Each row is where one point has got to under a steady rotation. How many steps took it there?
The counts run from 0 to 659.
[ 0.67  3.78  1.23 -1.08 -0.03 -0.47  3.64  1.56  1.65  0.56 -1.67  1.11
 -0.27  2.21  0.58  2.22  2.48  1.57 -0.88  1.52  2.80  2.08 -0.77 -4.35
  0.47 -0.78  1.45 -1.26 -0.16 -2.93 -0.10 -0.02  0.02 -0.64 -0.86  1.84
 -1.08 -0.92 -3.02 -0.59  3.69  1.10 -3.60  1.20  0.82  0.82 -1.30  0.07
 -0.78  0.53 -0.13 -2.24 -1.81 -1.70 -1.52 -0.60  2.77 -1.24  1.86]	10
[-1.38  2.51 -1.57 -2.64 -0.17 -0.32  3.92 -1.10  1.64 -1.90 -0.28 -1.75
 -1.14  2.73  2.18  1.56  3.26  4.33 -1.23 -1.24  0.09  2.01  0.02 -2.36
 -1.15 -1.25  0.03  0.19 -0.31 -1.29  1.03  0.86  1.22 -2.51  0.32  2.78
 -0.12 -2.31 -1.19  0.24  2.60  1.14 -0.34  1.40  2.03 -2.60 -2.08  1.04
  0.10  0.53 -1.99 -0.24 -2.48 -2.51  0.50 -1.30  3.23  0.28 -0.49]	610
[-1.86  0.14 -1.29 -2.61 -3.90 -2.17  0.99 -2.56  1.66 -0.75  2.26 -0.57
 -1.25  2.12  1.07  0.34  2.20  1.46  3.48 -1.12 -0.30 -0.18 -0.42 -0.37
 -2.47  1.27  0.89  1.24 -1.90  2.70  1.09 -2.85  3.23 -2.13  1.02  0.70
  0.12 -0.25  0.77  0.20  0.31 -1.62  1.91 -1.17  1.36 -2.85 -0.36 -0.72
 -2.33  0.63 -0.53 -2.10  0.22 -4.40  1.31  0.28  0.12  1.05 -1.01]	366
[-0.24  0.67  2.04 -0.24 -2.37 -0.19  1.05  0.36 -1.15 -0.09 -2.43  1.85
 -1.36  0.11  0.06 -0.94 -0.11  2.58  1.32  3.21  2.59  1.29 -1.20 -1.81
  0.47 -1.35  1.69 -3.38 -1.64  1.12  1.26 -0.12 -3.46  0.49 -2.08  1.70
 -1.35  1.52 -2.67 -0.82  1.18  0.08 -0.66  0.79 -3.35 -1.04 -0.64  0.75
 -0.38  1.68  0.28 -3.80 -3.83 -2.54 -1.53 -0.22 -3.66  0.58  1.71]	272
[-0.30 -0.24  0.75  0.10 -1.62  2.15  1.35  1.32 -1.03 -1.19 -0.91  0.15
  2.99 -0.54  3.35 -0.33  2.74  3.38 -2.25 -1.27 -1.16  1.42  1.00 -2.80
  0.80 -3.49 -2.42 -2.86 -0.91 -0.90  0.63  0.10 -1.62  1.40 -2.12  1.43
 -0.57  1.24 -1.28 -2.03  1.07  0.62  0.80 -1.28  3.07 -1.93  2.40  2.19
 -0.37  0.84 -0.62 -2.41 -3.16 -2.14  1.01 -2.72 -3.03 -2.51  1.31]	27
[-1.87 -0.89  1.15  0.61 -1.59  1.08  1.44  0.19 -0.30 -0.21  1.19 -0.87
 -1.94  2.01  1.09 -0.22 -0.29 -0.73  0.06 -0.72  0.81  2.35 -1.22 -2.58
  2.74 -3.18  2.84 -2.36 -3.72  3.47 -1.15 -0.90 -1.07  0.08 -0.82 -1.15
  1.95  2.28  0.01 -1.55  1.16  2.33  0.55 -4.01 -0.69  1.17 -0.44 -0.43
 -1.51 -0.10  0.23 -2.57  0.22 -2.01 -2.28 -2.77 -1.80 -3.93  2.45]	513
[-1.58  0.83  0.81  1.17 -1.41  2.86 -1.56  2.04  0.96  0.64 -1.25 -1.95
 -3.20  3.34  2.53  0.99  1.24 -1.86  1.27 -1.30 -0.98  2.20  0.23  1.47
  3.02 -1.39  0.10  0.09 -3.46  4.29 -2.54  0.59  0.32  3.78  0.43  1.90
  2.35 -0.24 -0.54 -2.34  0.74 -0.65  1.41 -1.01  1.70 -0.23  3.03  1.42
  0.83  0.21  0.25 -1.19 -1.52 -1.10  1.84 -0.55 -0.31 -1.85 -1.29]	133
[-0.42  1.94 -0.86 -1.52 -1.73  0.53  2.76  0.39  0.27 -1.31  0.63 -1.55
 -1.13  1.99  0.59  0.57  1.46  0.71 -2.22 -1.59 -2.05 -0.31  1.63 -4.92
  2.63 -1.31  3.27 -0.54 -0.21 -2.05 -0.78 -1.87 -0.08 -0.78  1.00  2.60
 -1.29  0.33 -1.68  1.12  5.34  4.31 -0.15 -2.00  0.74 -0.71 -1.49 -0.33
 -0.03 -0.55 -0.92 -0.82  0.17 -0.97 -0.84  2.37 -2.83 -0.22  2.69]	230
[-0.98  0.65  0.93 -0.26 -3.42 -1.14  1.27  0.11  2.21  2.35  0.51 -1.08
  0.94 -0.55 -0.59 -0.64 -0.74  0.90  0.27 -2.01 -0.47  1.24  1.62 -3.69
 -0.42  0.77  2.14 -0.19  3.41  1.28 -0.21 -1.48 -2.86  0.68  3.29  2.05
 -1.01 -0.21 -0.45 -0.05 -0.79  1.99 -2.52 -2.44 -0.50 -0.89  0.81  2.24
 -1.15  1.91  1.84 -3.86  0.88 -3.40  3.36  0.09 -0.85  0.49  3.10]	471
[ 0.04 -2.39 -1.00 -2.31 -3.99 -0.92 -0.58 -1.37 -1.18  0.41  0.23  1.17
  1.98  1.55 -0.99  2.34  2.62  2.05  2.07 -0.06 -0.62  1.45 -0.63 -0.97
 -2.80  0.99 -0.57  1.08 -0.41  4.67  4.39 -0.19  1.11 -0.46 -1.09  1.59
  0.29  1.87 -0.88 -1.39  1.24 -2.02  0.99  1.66  0.85 -2.59  2.44  1.78
  0.20  2.49 -3.06 -1.23 -0.84 -1.83  2.18  0.27  0.14  2.70 -0.25]	102
[ 0.48 -0.31 -0.47 -1.23 -2.40 -0.06  1.62 -2.11 -0.36 -1.59  0.77  0.09
 -1.17  3.43  1.14  2.88  1.18  0.47  2.94  1.47  1.53 -0.58 -1.23  1.29
 -0.65  0.60  2.26 -1.52 -0.55  1.65  2.23 -0.25  0.68 -2.05  2.80  2.00
  1.64 -0.92  0.47  1.91  2.54 -1.86  1.15  3.72  0.83 -0.79  0.25  0.74
 -0.09  3.35 -0.89 -2.91 -4.18 -1.92  2.71  1.75  1.72  1.64 -1.48]	114
[-0.64 -1.55  0.60  0.55 -1.83  1.71  1.13  1.11  0.59  0.84  1.65  1.19
  2.37  1.04  3.13  1.85  2.03  0.54  2.05  0.39  1.23  1.11 -2.11 -0.99
 -1.74 -1.83 -0.15 -2.17 -3.60 -0.91 -0.39 -1.27  0.47 -0.41 -1.52 -1.84
  1.76  1.02  0.93 -1.01 -0.59 -1.60 -0.12 -2.14  1.99  0.19  2.00  0.20
 -2.04  1.83  1.46 -4.10 -2.14 -4.29  0.65 -2.39 -0.28 -4.76  0.19]	574
[-0.68 -1.30  0.57 -1.56 -2.89 -1.43  2.18  1.70  1.99  2.35 -0.23 -0.52
  0.97 -1.19 -0.77  1.16 -0.81  1.21  0.30 -1.79  0.34  1.64  1.50 -3.59
  0.04  1.77  1.32  0.66  3.43  1.67 -0.37 -2.91 -1.57  0.51  2.56  1.88
 -1.54  0.72  0.48  0.23  1.60  2.36 -2.36 -1.18 -2.29 -1.12 -0.25  2.50
 -2.03  1.16 -0.44 -4.60  1.08 -2.29  2.82  0.50 -2.18  1.08  2.97]	474
[-2.02 -2.68 -1.43 -1.34 -3.71  1.14  1.72 -3.05 -0.03 -1.79  1.61 -0.79
  1.21  1.93  1.89  1.42  2.64  3.23 -0.54 -2.80 -2.07  2.26  0.82 -1.13
 -0.51 -2.66 -0.89  0.21 -2.75  2.81  2.47  0.19  1.43 -1.80 -0.74  0.81
  0.45  1.29 -0.37 -3.41  1.20  1.03  2.81 -0.81  2.91 -1.72  2.42  1.01
 -0.64  0.96 -2.78 -1.50 -0.58 -1.45  0.02 -2.28  1.73 -0.92  0.65]	622
[-1.15  2.29  1.11 -0.43 -1.97 -1.76 -0.33  2.12  3.27  2.85  0.91 -1.40
 -1.82  2.33  1.06  2.44  1.29  0.59  1.44 -2.38  0.27  1.81  1.24 -0.74
  0.41  0.09 -0.47  2.92  0.58  3.03 -1.75 -1.30  1.10  2.37  1.75  1.27
  2.52 -2.47 -0.08  0.52 -0.45 -0.97 -2.49 -1.40  0.90 -1.39  0.99  2.77
 -0.84  0.08  0.26 -0.42 -0.97 -4.16  4.65 -3.30  0.13 -0.53  0.10]	144
[ 0.73  1.81 -0.85 -2.49 -3.38  1.29 -1.37 -0.08  0.03  1.55 -1.53  1.63
  0.47 -0.38 -1.31  3.86 -0.57 -0.70 -0.14  0.36 -1.89  0.37  1.35 -2.14
  0.74 -0.85  2.67  1.17  0.09  2.09  1.67 -0.56 -0.64  0.81  2.43  3.60
  1.00  0.18 -0.75 -0.55  3.18  2.05  0.04 -0.06 -0.39 -3.24  3.19  0.68
  0.94  1.00 -1.71  0.11  0.51 -3.63  2.24  2.56 -3.24  2.33  0.86]	161
[ 0.23  3.33  1.85  0.44 -0.51  1.12 -1.15  0.25  0.97  0.52 -2.42  1.13
 -2.53  1.31  1.55  2.40  0.83 -0.86  2.39  0.95  2.16  1.89 -0.62  0.41
 -0.33 -1.16  0.59 -1.64 -3.64  3.05  0.09  0.16 -0.65  1.16  1.75  3.49
  1.91 -0.93 -1.55 -0.50  2.65 -0.43  1.41  3.08 -1.00 -1.96  1.59 -1.18
  0.63  1.83  0.15 -0.70 -4.15 -3.04  2.57  0.13 -0.16 -0.16 -1.72]	655
[ 0.18 -1.05  0.05 -0.67 -2.92 -0.53  1.37  2.56  1.93  2.60 -0.77  1.02
  2.02 -0.36 -1.55  2.69  0.05  0.65  0.40 -0.80  0.15  2.13  0.38 -4.45
 -0.89  2.97  1.35  1.60  2.01  1.72  0.27 -2.60 -0.24  0.68  0.06  2.34
 -1.71  1.73 -1.53  0.07  3.73  1.89 -1.51 -1.61 -2.00 -1.50  0.17  3.24
 -0.67  1.39 -1.10 -2.94  1.18 -1.42  1.91  1.34 -3.20  1.24  2.48]	478
[-1.16  0.30  2.28  1.14 -3.55 -1.51 -0.18  3.34  2.44  3.13  0.36 -0.46
 -1.36  0.78 -0.42 -0.74  0.03 -1.23  2.89 -1.66  0.94  0.84  0.96 -2.13
  1.77  2.45  1.16 -0.20 -0.24  3.47 -2.74 -3.06 -0.62  3.34  0.43  0.95
 -0.11  1.70 -0.62  0.95  1.04  0.11 -0.45 -2.55 -1.34  0.66  0.14  1.36
 -2.16  0.60  1.60 -3.64  0.16 -1.77  2.48 -0.46 -3.96 -0.51  2.05]	202
[-0.16 -2.72 -1.22  0.10 -0.25  2.77  2.04  0.72 -1.14 -0.45  1.53 -1.85
 -0.58  5.08  0.29  3.26  0.67 -1.82 -0.07 -1.94 -1.34  1.93 -1.71 -1.60
  3.06 -0.19  3.37 -0.73  0.63  2.37  0.01 -0.07  0.40  0.06  1.54  1.44
  2.45  1.47  1.01  0.12  3.99  0.71  0.02  0.05  1.62  2.85  0.97  3.06
  0.65  2.02 -2.01 -3.33 -0.24  1.63  0.68  1.57  1.29  0.31  1.05]	182
[-1.51  0.43 -0.75 -2.93 -2.84 -1.59 -0.35  0.13  1.58  1.92 -0.15 -0.33
 -1.36  1.35 -1.91  2.21 -0.01  1.33  0.54 -1.13 -1.83  3.15 -0.02 -1.84
 -1.22  1.33  1.62  2.91  1.61  3.95  0.64 -1.35  0.78  0.19  2.29  2.71
 -0.49 -0.24 -0.22 -0.92  0.98  0.68 -1.03 -1.26 -1.93 -2.94  0.44  2.04
  0.78  0.18 -2.34 -2.27  2.20 -3.86  1.60  1.41 -0.08  3.50  0.32]	154
[-1.19 -0.85  0.53 -0.55  0.65  0.70 -1.30  1.67 -0.79 -1.30 -0.85 -1.16
 -0.74  3.39  2.34 -0.44  4.08  2.59 -0.43 -2.42 -2.01  2.60 -1.52 -1.46
 -0.13 -1.51 -3.41 -2.06 -1.89  1.80  0.12  1.24  0.23  3.31 -2.05  2.51
  0.21  0.46 -0.67 -1.55  1.68 -1.30  3.03 -0.24  2.47 -2.86  1.63  1.97
  1.01  0.65 -0.94 -1.68 -2.84 -1.11  1.64 -1.43 -2.15 -0.69 -2.02]	348
[-2.15  2.76  0.74 -0.98  0.15  1.69  0.47 -0.17  1.36  0.53 -0.65 -1.18
 -1.35  3.61  2.51  0.79  3.06  1.55 -0.42 -0.70 -0.58  4.52 -1.03 -1.20
 -0.25 -3.04 -0.51 -0.07 -1.78  1.06  0.54  2.24  0.75  0.97 -0.65  2.67
  0.81 -1.65 -1.25 -3.48 -0.94 -0.92 -0.90 -0.64  2.34 -0.97  2.08  1.33
  1.73  1.14  0.12 -1.64 -1.75 -3.91 -0.12 -2.24  4.10 -1.72 -0.71]	78
[ 0.21  0.73  1.06 -1.72 -1.78 -0.33  1.03 -2.73 -0.47 -0.08 -1.75  3.27
  0.10  0.79 -0.23  2.10  1.77  1.66  1.51  2.13  3.85  1.95 -1.16 -1.49
 -0.25 -2.40  0.91 -3.76 -0.69  1.04  3.39  0.45 -0.59 -0.58  0.18  1.37
  0.89  0.24 -0.73 -2.26  1.18 -1.25 -1.53  3.47  0.13  0.75  1.93 -1.51
 -1.54  1.89 -0.17 -3.95 -2.18 -4.35 -1.36 -0.69  2.65  0.07  0.11]	326
[-2.70  0.27  0.83 -0.30 -1.76  0.54 -0.21 -0.44  0.38  1.61  0.99 -2.22
 -2.95  3.37 -0.58 -0.21 -0.17 -0.74 -0.43 -2.04 -1.52  3.70  0.29 -1.77
  4.08 -1.95  3.20 -0.18  1.05  4.14  0.28  1.94 -1.98  2.49  1.69  0.87
  2.13  0.46 -0.63 -2.09 -1.48  1.49 -2.05 -1.78  0.62  1.59  1.44  2.77
  0.28  1.05 -0.20 -2.12  0.80 -1.88  0.04 -1.79  0.43 -0.80  2.63]	459
[-1.19 -0.90  0.41 -2.67 -5.93 -2.27  2.22 -1.50  0.81 -0.31  1.37  0.57
  0.86  1.30  0.61 -0.76  3.22  1.70  2.40  0.18  0.91 -1.54  1.55 -1.39
  1.07  0.84  1.06  0.69 -1.33  0.12  1.30 -1.68  2.01  0.20 -1.23 -0.35
 -2.39  2.27 -1.32 -2.49  0.37 -2.18 -0.09 -1.29  3.12  0.49  1.34 -0.43
 -3.55 -0.32 -0.95 -3.36  0.89 -2.68 -0.60 -0.18  0.20  0.56  2.40]	312
[-0.37 -2.35  0.26 -1.56 -4.83  0.00  0.59 -1.53 -0.17 -1.07  0.80  0.85
  1.84  0.92  1.81  1.51  2.38  0.86  2.80 -1.50  0.38 -2.01  1.87  0.67
  1.07 -0.54 -1.45 -1.16 -0.39  0.95  1.52 -1.56  1.64  1.65  1.08  0.19
  1.05  1.50  1.37 -1.31 -0.09 -2.63  0.89  0.96  4.23 -0.22  4.20  0.81
 -3.02  1.02 -0.55 -3.16 -2.02 -3.55  3.51 -0.73 -0.25  0.49  0.11]	632
[-0.77  1.82  2.13 -1.20 -3.01 -2.40 -0.39  1.55  1.80  0.94 -1.63  1.69
 -1.46  0.93  0.41 -1.57  3.65  0.47  3.43  2.15  2.27  1.22 -1.21 -1.54
 -0.75  1.80 -0.07  0.01 -3.70  1.01 -0.90 -1.73  1.83  1.55 -2.84  1.74
 -2.92  1.33 -3.01 -1.87  1.18 -2.76  1.04 -1.38 -0.59 -1.20  0.16 -0.79
 -0.84  0.47  0.37 -3.50 -0.68 -3.04 -0.65  0.33 -0.81  0.17 -0.06]	588
[-2.40  1.22  0.72 -1.05 -2.76 -0.83  0.50  1.82  1.85  2.49 -0.65 -2.21
 -3.20  2.64  1.53  1.26 -0.11  1.53  1.68 -2.12  0.06  1.69  1.30  1.46
  2.62 -0.70 -0.48  2.09  0.10  3.12 -2.30 -0.70  0.34  3.08  2.00  0.95
  2.54 -1.35  1.06 -0.78 -0.67 -1.69 -2.23 -1.04  0.63 -0.44  1.32  4.18
 -1.11 -0.80 -0.22 -1.75 -2.13 -3.58  3.88 -2.57 -0.28  0.17  0.08]	141
[-1.94 -1.94  0.72  2.64 -3.37  1.25  1.87  1.77  1.81  2.32  0.64 -2.06
 -0.91  0.82  2.52  1.20 -2.32 -0.70  2.53 -1.10  1.37  1.84  0.46  0.70
  0.92  1.09  2.26 -0.40 -1.08  4.14 -2.09 -2.22 -1.91 -0.10  2.39 -0.17
  1.24  0.69  0.49  0.12 -0.46  0.97 -1.13 -1.99 -1.42  2.00  0.11  3.48
 -1.06  2.19  1.03 -4.02 -1.89 -0.98  2.93 -1.90 -0.77 -2.19  1.80]	195
[ 1.41 -0.99 -1.37 -1.84 -3.69  0.63 -1.67 -0.09 -1.58  0.05 -0.35  2.67
  2.09  1.94  0.14  3.74  2.60  0.61  1.66  0.88 -0.84  0.26 -0.59 -0.34
 -1.41  0.28 -0.30  0.96 -0.08  2.17  3.47  0.24  1.52  0.59 -0.67  1.77
  0.67  1.03 -0.44 -0.95  2.13 -2.73  1.34  1.52  1.65 -2.24  3.79  2.08
  0.96  2.60 -2.23 -1.54 -1.27 -2.74  3.06  2.38 -0.35  2.65 -1.48]	105
[ 0.09 -1.80  1.34 -0.02 -1.62 -0.85  1.74  1.85  1.33  2.38 -0.47  2.48
  1.59  0.28 -1.73  2.05  0.52  0.28  1.93  0.96  3.52  2.38 -1.86 -3.58
 -1.06  1.07  0.92 -1.65 -0.77  1.72 -0.15 -2.84 -0.01 -0.39 -1.59 -0.38
 -0.90  2.71 -0.69 -1.67  2.70 -0.32 -2.01 -0.76 -2.49  1.32 -0.13  0.29
 -2.60  1.16  0.27 -4.97  0.19 -2.59 -0.86 -0.76 -0.98 -0.94  2.12]	262
